Each path below is one point turned by a fixed rotation once a step. After each direction that follows a path, write how fast that rotation turns it, in deg/step (0 if it stays still).
Each turn is a multiple of 5 degrees from 10 to 175, or 0.
Each row of a path follows its step; steps can be skipped.
Rotation 1:
step 0: [  4.9   9.6  -4.6 -19.4   3.6  21.6  -4.7  25.4  -8.5  11.8 -12.6  -8.2
  14.8   6.0   1.4   7.8  14.7  17.9  33.0 -12.1   2.5  23.6  21.6   6.0
   2.5   2.5 -26.0  -9.1  -7.1  -8.3 -29.5 -23.0  27.8   6.8   5.0  -7.0
  20.2 -12.6 -12.5   4.2 -25.8 -33.1 -18.5 -17.1  -6.3  13.3  -1.7   8.1
  -6.4 -15.6 -15.5  -4.4 -30.6  29.0]
step 6: [  4.6 -23.2  -6.5  -9.7  -8.1  16.6 -50.4  -5.2 -11.1  -7.9   9.9  14.1
   4.8   6.3  -2.3   0.6  -4.5  -0.8  13.8  10.5   8.9   6.3 -15.8 -38.6
 -29.9   1.1 -10.5  -2.2   3.1  -8.1   5.7 -24.8   3.5  -9.8  34.3  -3.3
  11.9  -0.6  41.1  -2.5  -9.5 -13.2  21.1  -7.9 -22.2  -0.5   8.5 -16.4
  -0.5  10.5 -16.9  26.9  12.1   9.1]
step 9: [-29.2   8.7  -2.3  11.9  -7.2   8.7  23.9  -3.1  20.2  -2.1  -3.7 -17.7
  -3.1  -3.5  -9.3  18.5   3.8  -8.0 -14.9 -19.8  26.7 -19.1   2.8 -29.5
  -3.0 -10.4  -3.6 -18.0   8.5   7.5   1.4 -13.9 -10.7   4.5  11.4   3.9
  -5.5  -9.0  -1.8  -7.5 -18.9 -54.2  15.1  15.4  -3.0 -22.2  -4.9   1.7
 -16.6  -1.9 -26.5   4.9  -2.1 -42.4]
step 15: [-28.0 -15.4  19.2  -8.2 -18.4   6.6  -5.4 -10.1 -21.6 -11.6  15.7  -8.0
  38.0  -3.5   8.1 -10.3  29.3 -30.6  -7.4 -12.1   6.7  -2.3  -8.5  -8.9
  21.8   1.9 -29.2   8.7  30.1   5.1 -28.5   1.9  21.6  -1.8   1.9  -9.2
 -12.0 -12.3 -15.8  13.2  23.1 -21.3  -2.4 -17.0  19.0  10.7 -23.5  10.6
   7.9 -15.3  -5.5   5.8  12.9   8.8]
step 16: [ 10.0  -3.8  -6.5  -0.5  23.4  -1.7  -5.0  27.2   6.1 -23.1 -14.8   0.8
 -20.6 -10.1   0.0  -6.1  15.5  22.5 -16.5  16.2 -30.9  19.4  16.5 -19.3
  -7.8   8.2  11.4 -33.6  26.6  -8.0   3.1  -3.7 -10.2  12.6 -24.3   1.9
  -6.2  -1.0  10.9   3.9  20.5  -4.5 -11.6  38.8  12.3  20.2  -7.6 -17.9
 -22.3 -21.2  14.4 -19.0   5.3  12.9]
step 24: [ 17.6   0.0  10.7   2.3   7.3   8.9 -42.8  11.3  -4.6 -31.3  22.5  -5.8
 -19.0  19.6   7.5   5.2  -6.1 -25.0 -14.2 -19.0   6.2 -29.6  -2.2  12.2
 -28.2  -3.1   7.4  -7.8  15.5  11.6  -5.8  -9.2  -1.2  -2.2   3.2   3.2
   1.8   3.4  20.5  -2.3  10.2  -1.6  43.2  27.0  -9.7  13.5   1.7  17.6
  21.2  -2.7 -23.6  -6.0   9.6 -27.3]
step 25: [-25.2  12.8 -22.9 -40.4  -1.4  23.9  -5.8  15.3   3.8  -5.2  -3.9   0.0
  11.1  13.1  16.6  18.0 -13.7  12.8  -1.4  10.3 -10.2 -10.1  40.8 -14.8
   5.1   8.3 -14.4  -0.3 -25.5 -26.6  -3.6  15.2 -16.0  -9.4 -19.9  12.8
  -5.4  -2.1  -6.7  14.4  -0.5  19.9 -17.2 -18.8  -0.6  -9.0  -5.6  16.6
 -10.7  13.2  -4.6 -20.3 -30.2 -26.6]
step 31: [-11.7 -34.5 -23.5 -10.2  37.2 -27.3 -15.5  -5.0   1.3  -4.8  -3.9   1.7
   4.5   4.8  23.9  11.8   5.3   6.7  22.4  40.0  -4.8  10.7 -22.4  -6.9
  -2.2  15.1  -9.2 -18.7 -10.6  -5.2   5.5  20.9   3.4  -8.1   1.4 -14.2
  19.2  11.4   4.1  34.6 -23.6 -10.1  10.0   3.0  -9.1   9.4 -27.1  18.2
 -12.0 -19.5   3.1   2.1  -4.8  16.4]
step 33: [ -0.2  -4.1  31.4  10.5  20.9  40.4 -13.4 -26.4 -11.1 -14.5  30.0  30.8
  -1.7 -15.9  32.8 -21.0  -8.3 -11.6  17.8  -8.3   4.5  18.5  14.9 -14.6
  14.8  24.7 -20.3  11.4 -16.9   8.1  -8.0   0.9  14.9 -15.5   5.1  -8.0
  -6.8  11.7 -18.0  24.4   7.7  -2.3   0.0   2.4   6.1   5.7  -4.9  -5.5
  15.2  13.4  -2.9  -2.3  -7.3  24.6]
step 37: [ 14.6  15.7   3.8 -18.9  -5.5   3.8 -30.8  -6.4 -13.8  15.7  -6.3  13.8
 -21.7  23.3   5.5 -11.0  10.7  17.4  10.3  -2.7 -12.1   1.6 -12.9 -18.5
  -0.9  19.0  19.2   7.4  24.4 -30.8  11.5   1.6  14.0 -32.8   6.5   2.0
   6.1   3.0  -3.3 -15.2   2.9  16.2  31.3  37.4  -1.6  27.9   7.5   0.4
 -16.7 -19.5  23.4 -19.1 -10.2 -11.5]
Directions:
[  7.7  -4.1   0.6   1.1  -6.6   1.6  -0.5  -1.2  -2.7  -1.1  -1.3   2.2
  -8.6   0.0  -0.8   4.3   3.4  10.2  -7.9  -3.9  -0.3  -4.9  -2.7  -4.1
   1.0  -1.6   1.8   4.7  -8.8  -5.2   1.4   2.9   0.0  -1.0   0.9  -4.0
  -5.6   4.6  10.8  -7.3   7.4 -10.7   5.2   1.2  -1.9   3.3   5.8   1.8
  -7.6   0.8   0.9   3.1   1.5 -10.6] : 140
[  5.6   8.8  -1.8   8.1   6.3   0.2   4.5  -0.8   8.8  -0.3   3.3  -3.9
   0.7  -3.7   4.1  -7.8  -8.2  -6.5  -3.4   0.7   3.2  -1.6   0.5   7.8
  -5.4   2.6   1.1  10.2  -4.3   2.3  -2.8  -2.3   2.3  -0.3  -0.9  -1.2
  -1.2   3.7  -6.0  -0.2   6.4   1.0   1.1   2.5   0.9  -0.6  -2.1   1.9
  -0.3   3.6 -11.5   6.5  -2.4 -13.1] : 70
[-1.8  6.7  6.2  1.7 -1.0 10.3  4.0  1.3 -9.6 -5.9  1.7 -1.3  2.2 -3.5
 -3.4 -3.1 -1.0 -2.6 -2.2 10.5 -2.0  7.8 -2.7 -6.7 -4.9  1.9  8.7 -6.8
 -3.9  2.9  1.3  1.3 -4.4 -4.2 -1.9  6.4 -4.5  2.6 -2.4  2.2 -7.4 -2.4
  0.6 -8.6 -2.1  0.2 10.6  8.8 -2.3  0.2 -3.7  3.2  3.0 -2.6] : 135
[  7.2  -5.2  -0.6  -2.4  -4.9   4.3   1.2   0.0  -2.5  -3.4  -1.0   4.5
   7.4  -2.7   3.8   4.8   2.9  -0.1   8.1  -1.4   4.1   7.1   0.2  10.9
   4.1   0.7  -0.5  -1.0  -4.8   4.1  -8.7   9.7   1.0  -1.7   1.9   0.3
  -2.8  13.4  -0.7   3.4   1.0  -3.1 -10.1  -4.0   9.9  -3.4  -6.5   1.2
  -3.7  -1.4  -0.2  -4.6   2.1  -2.4] : 140
[ -1.5  -2.5   1.2   2.3  -1.0   8.9 -10.6   3.0   7.6  -1.6  -4.1  -4.7
  -1.9  -0.2   0.8  -2.0  -2.6   5.8   3.6  -2.8  -2.1  -5.7  -6.4  -2.6
  -1.6   4.5  -0.9  -1.8  -2.6  -0.5   0.0   3.4  -7.7   1.2  -9.4  -8.9
  -6.5  -4.3  -2.4  -2.0  -3.0   5.5 -10.9  -0.4   6.5  -2.3   0.3   0.2
   7.3  -8.3   2.5  10.9   4.1  -2.9] : 80
[ 1.7 12.6  0.3  0.8 -0.2  0.4  2.1 -6.2 -2.6 -3.0  5.2  2.8 -6.6  6.6
  5.0  4.1 -4.3  7.7 15.5 -5.0  0.3 -3.9  0.3  3.0  0.6  0.2  1.3  2.0
 -6.9 -1.9  1.5  1.4  0.4  1.8 -1.7 -7.3  8.1  0.2 -2.5 12.9 -3.6  0.4
  7.1 -0.2 -1.9  0.4  3.1  5.4 -4.5 -1.9  2.7  3.7  1.8  5.0] : 10
